In the rows, zero is written as 128.
Each path is a new rotation, seen through one point. The rows after it are directions, each followed by how far the rotation turns it, in degrees each step (0 if it stays put).
Each turn is a multiple of 5 degrees from 10 to 175, or 0.
Each row of a path follows its step; steps can be skipped.

step 0: [129 145 135 124 134 133 122 132 134 120 138 122 135 130 124 137 137 126
 124 133 136 125 130 134 118 128 119 140 121 131 120 127 120 135 125 119
 135 125 135 127 127 133 132 122]
step 1: [131 123 143 121 138 128 125 124 129 136 120 133 122 133 121 138 139 137
 134 132 125 114 130 124 120 132 132 136 123 123 116 115 125 123 122 122
 129 132 126 122 131 125 131 133]
step 2: [129 136 133 134 127 116 132 122 139 121 129 133 113 145 121 126 137 129
 134 127 124 132 126 128 121 140 122 125 128 127 132 121 124 127 131 129
 120 129 134 129 144 126 122 127]
step 3: [133 139 122 130 133 127 134 126 128 117 134 119 137 132 132 127 128 131
 126 123 121 125 140 133 117 121 129 123 128 130 123 113 118 121 131 119
 124 132 139 126 136 126 136 118]
step 5: [126 123 133 125 140 114 127 132 144 118 120 125 123 145 130 130 138 127
 131 131 131 131 130 139 131 127 133 138 135 129 115 123 129 130 123 124
 126 130 128 122 131 131 124 137]
step 9: [127 131 131 129 128 119 129 122 131 115 120 130 136 139 120 132 138 141
 127 134 124 134 126 129 119 138 128 140 124 133 123 124 124 133 125 117
 136 132 132 126 132 125 143 127]
step 11: [132 142 126 131 136 129 126 126 142 130 128 126 131 138 124 130 132 117
 137 126 134 124 131 128 121 121 115 130 129 132 127 110 133 121 128 118
 118 134 132 131 135 127 120 130]
step 14: [136 135 132 127 137 116 137 124 146 126 141 125 124 132 127 133 126 126
 123 137 123 133 135 123 132 125 135 134 122 127 119 121 126 127 128 123
 125 133 135 120 133 141 124 129]
step 16: [122 124 128 117 135 134 127 133 134 117 130 130 129 135 123 141 142 124
 130 127 129 119 131 134 120 139 128 118 127 135 123 124 130 133 123 128
 131 127 141 121 140 121 131 138]
step 18: [137 139 129 128 140 116 129 128 125 124 123 139 133 134 130 128 137 131
 130 132 123 125 129 121 121 132 122 129 129 130 126 114 116 127 132 124
 127 142 127 125 128 144 135 125]
Directions:
[128 127 130 127 126 124 131 130 127 128 125 126 128 126 131 124 127 125
 126 130 130 130 131 129 132 125 127 128 131 129 126 125 128 126 128 127
 128 128 129 130 131 126 126 128]
45
[127 130 126 129 127 122 130 128 127 126 128 128 126 127 130 129 124 130
 126 126 124 128 129 125 124 127 128 127 128 126 128 128 128 129 130 132
 130 131 128 130 129 128 130 127]
70
[123 124 130 129 126 129 126 126 128 125 124 131 126 130 128 130 129 130
 127 129 128 129 127 130 126 127 131 128 128 128 128 128 128 130 128 129
 128 130 126 128 130 124 127 133]
100

step 3: [129 124 128 128 126 129 124 130 126 122 118 121 126 126 127 140 132 134
 133 137 141 125 128 131 129 120 132 142 131 128 125 115 133 133 137 129
 135 129 124 132 116 118 121 130]
step 6: [143 124 134 121 130 119 131 136 126 124 128 142 134 126 125 129 116 132
 126 127 125 121 134 130 123 122 136 125 123 122 130 133 122 129 131 118
 118 133 134 133 123 118 130 130]
step 8: [116 121 124 134 127 127 123 128 136 126 126 126 133 126 123 118 139 121
 125 139 132 127 128 122 121 135 128 135 135 122 126 130 134 133 138 130
 135 125 130 145 128 124 121 126]
step 9: [129 132 126 124 123 141 129 123 128 140 128 120 129 122 132 120 124 121
 124 124 140 126 136 125 129 128 130 123 135 135 129 134 125 128 127 122
 132 121 118 122 128 108 131 135]
step 10: [119 128 137 126 129 131 121 132 131 128 131 131 125 125 125 123 121 129
 132 122 132 137 120 128 138 110 127 126 123 142 120 122 124 113 130 127
 122 132 125 130 133 131 120 129]
step 11: [131 123 129 122 130 132 130 131 130 121 129 131 120 125 121 134 119 125
 138 125 113 118 129 139 131 124 117 134 120 119 138 124 125 130 129 123
 137 126 128 139 122 126 123 130]
step 12: [133 120 128 138 128 125 135 119 124 133 128 130 124 142 121 138 127 130
 125 128 135 142 121 134 114 137 126 131 122 128 131 126 126 134 127 134
 124 125 127 126 118 123 127 135]
step 13: [124 128 114 129 126 116 126 131 128 125 134 123 137 121 117 124 132 111
 125 129 132 125 131 130 126 134 133 126 125 131 128 129 128 129 138 141
 116 133 128 129 136 131 132 133]
step 16: [128 120 123 133 131 136 124 124 145 127 131 125 121 118 139 138 129 131
 129 120 134 125 137 137 125 127 121 134 130 128 137 132 126 118 133 135
 134 128 134 137 126 131 126 124]
step 17: [136 124 136 142 137 129 135 137 130 126 124 131 136 131 121 128 118 127
 122 128 143 127 120 119 128 129 129 128 120 128 134 141 122 129 127 128
 130 121 126 138 126 121 127 130]
Directions:
[131 129 127 128 124 127 128 127 127 125 128 127 126 128 129 130 127 127
 131 127 130 128 128 130 125 127 130 129 126 126 128 125 129 134 129 129
 124 127 127 127 132 130 129 126]
40
[128 126 129 131 128 128 127 125 126 131 126 129 126 131 128 129 127 132
 127 128 133 131 127 128 130 126 130 129 130 127 127 129 132 128 128 129
 128 131 129 129 128 129 124 127]
160

step 0: [125 137 138 119 126 127 122 128 128 126 126 124 133 118 138 126 126 133
 128 119 120 113 126 126 129 124 135 134 124 136 122 121 140 134 126 126
 125 133 139 129 137 122 116 128]
step 1: [122 134 136 122 134 126 129 125 136 142 120 123 125 126 131 107 126 137
 128 127 131 132 126 126 120 124 131 130 132 134 129 116 129 131 133 119
 123 133 127 134 137 122 127 128]
step 2: [128 139 130 129 132 121 129 128 133 135 129 128 123 131 131 125 129 135
 122 123 128 126 138 126 117 132 144 136 122 141 125 127 132 134 134 134
 119 140 132 121 134 137 132 133]
step 4: [121 136 131 140 132 126 122 117 129 142 135 127 133 124 133 118 128 124
 125 112 136 131 130 131 124 135 123 130 129 136 130 123 131 135 144 128
 132 127 130 124 125 123 130 129]
step 6: [113 133 123 124 136 134 124 132 125 131 126 118 123 127 137 128 122 117
 116 122 128 136 132 126 120 131 128 129 135 128 128 122 123 130 141 124
 127 131 123 137 137 122 138 124]
step 8: [123 144 132 121 126 133 118 127 124 123 131 120 129 127 126 140 131 122
 131 122 117 122 121 125 133 135 133 131 131 126 128 119 131 137 136 120
 138 136 123 128 128 121 126 120]
step 11: [139 129 127 121 128 123 114 129 119 128 133 117 125 132 133 132 122 113
 131 132 113 133 129 134 128 135 126 135 128 130 132 119 126 132 129 124
 132 127 126 143 131 129 132 131]
step 12: [135 127 125 135 121 126 112 124 125 128 130 126 134 136 127 115 116 125
 131 123 125 127 122 126 126 136 127 136 132 138 139 134 127 132 134 125
 139 127 130 130 116 122 129 135]
step 16: [133 132 125 117 126 126 121 125 124 125 132 134 135 124 131 130 134 136
 127 131 117 132 124 129 138 127 124 133 123 139 125 119 132 135 126 122
 132 143 123 140 127 115 124 132]
step 17: [130 123 133 122 137 124 121 121 124 132 134 140 130 126 131 115 117 129
 126 129 131 126 123 127 133 118 136 124 129 146 130 130 129 128 137 122
 127 133 128 128 128 114 125 136]
Directions:
[132 128 127 129 127 126 126 126 126 125 128 129 126 126 127 127 125 127
 128 130 125 127 123 125 130 130 126 128 130 127 132 131 128 128 125 130
 129 128 127 129 131 130 130 127]
20
[131 127 128 127 126 129 127 129 125 128 126 132 127 130 128 124 128 128
 128 127 126 128 128 131 128 125 127 127 127 127 128 129 128 133 126 125
 123 130 131 129 125 128 128 126]
20
[128 131 124 129 129 133 127 129 128 126 127 127 131 130 125 128 130 131
 126 128 127 126 126 126 124 128 125 127 126 129 129 129 128 128 132 128
 128 129 129 128 128 125 130 128]
170
[128 130 127 127 126 130 126 130 127 126 130 127 128 127 129 132 131 130
 129 127 126 126 131 126 131 128 128 130 125 131 125 128 131 129 125 126
 127 129 126 126 129 133 128 127]
135
[127 127 130 131 130 127 127 126 127 128 129 128 131 131 128 128 128 128
 129 129 127 131 126 126 129 126 128 134 128 130 123 129 124 130 128 131
 126 126 129 128 129 127 130 126]
145

step 0: [125 131 126 148 138 123 133 130 124 134 128 117 128 132 126 127 140 130
 126 127 121 124 122 127 134 128 119 137 129 138 128 133 126 127 118 132
 126 123 129 139 126 132 132 136]
step 2: [142 130 129 141 131 116 130 134 131 129 134 117 126 131 125 137 135 119
 118 128 119 131 116 126 126 127 121 127 129 138 128 132 125 134 120 124
 123 124 124 132 128 128 124 121]
step 3: [121 124 130 139 124 115 128 123 140 124 128 118 116 133 124 121 143 125
 136 128 121 129 122 123 125 133 130 121 129 129 122 129 129 131 138 124
 126 120 123 129 132 133 122 122]
step 6: [136 130 122 134 134 118 133 124 124 122 130 128 128 127 115 130 130 127
 130 121 117 131 118 121 128 130 124 117 128 141 127 133 125 122 118 142
 131 130 123 129 127 136 129 119]
step 7: [121 123 120 142 126 126 134 129 133 122 125 129 133 134 116 127 140 123
 134 127 122 129 127 120 131 131 127 129 138 137 133 133 130 129 135 131
 132 116 121 141 119 123 125 127]
step 13: [128 126 121 134 135 114 136 134 129 127 135 120 132 130 114 138 128 128
 128 120 125 122 131 114 126 132 124 132 116 135 127 134 121 125 134 127
 128 128 119 125 122 127 123 125]
step 14: [122 117 128 139 133 126 126 136 132 130 139 131 120 136 120 133 129 126
 128 124 112 132 128 129 135 137 126 128 125 131 131 132 128 130 131 126
 129 126 123 142 133 130 126 111]
step 15: [128 131 119 137 139 122 135 135 129 120 130 120 128 131 123 126 145 130
 130 115 123 127 132 128 135 130 132 119 119 130 125 136 127 119 131 127
 120 135 121 132 127 134 124 127]
step 17: [134 130 116 134 138 123 130 118 129 127 140 121 128 127 121 124 134 126
 116 129 132 133 126 121 127 131 129 128 119 134 122 132 131 116 130 127
 121 128 116 136 123 129 119 122]
step 18: [134 122 127 137 131 120 124 129 131 128 131 119 130 130 128 129 139 110
 127 124 118 131 124 125 119 128 119 134 131 133 127 132 131 137 129 130
 126 133 123 139 126 131 129 112]
Directions:
[126 129 125 129 125 129 131 132 130 131 127 128 128 130 130 124 130 129
 132 129 129 126 124 129 127 127 133 126 129 129 129 131 128 130 127 128
 127 130 127 131 129 128 128 131]
90
[125 129 131 129 131 130 129 130 129 127 128 127 125 128 130 130 129 127
 127 127 127 131 129 132 130 129 130 125 129 125 127 127 124 125 131 128
 127 129 128 127 131 131 131 130]
65
[126 127 127 128 127 128 127 128 127 127 129 127 126 128 131 121 128 129
 127 130 127 128 126 130 129 129 127 126 124 129 128 128 127 125 132 130
 131 129 129 126 125 126 123 128]
155
[126 129 128 127 128 125 130 126 132 125 128 128 131 128 128 129 132 129
 128 127 131 128 132 127 128 129 132 129 127 128 129 127 130 127 132 127
 126 126 127 126 124 126 126 130]
175
[128 128 126 128 128 128 128 124 126 128 130 126 124 130 130 126 126 130
 130 130 127 129 132 125 131 130 132 124 129 126 125 126 130 130 127 128
 128 127 128 130 128 126 130 126]
160
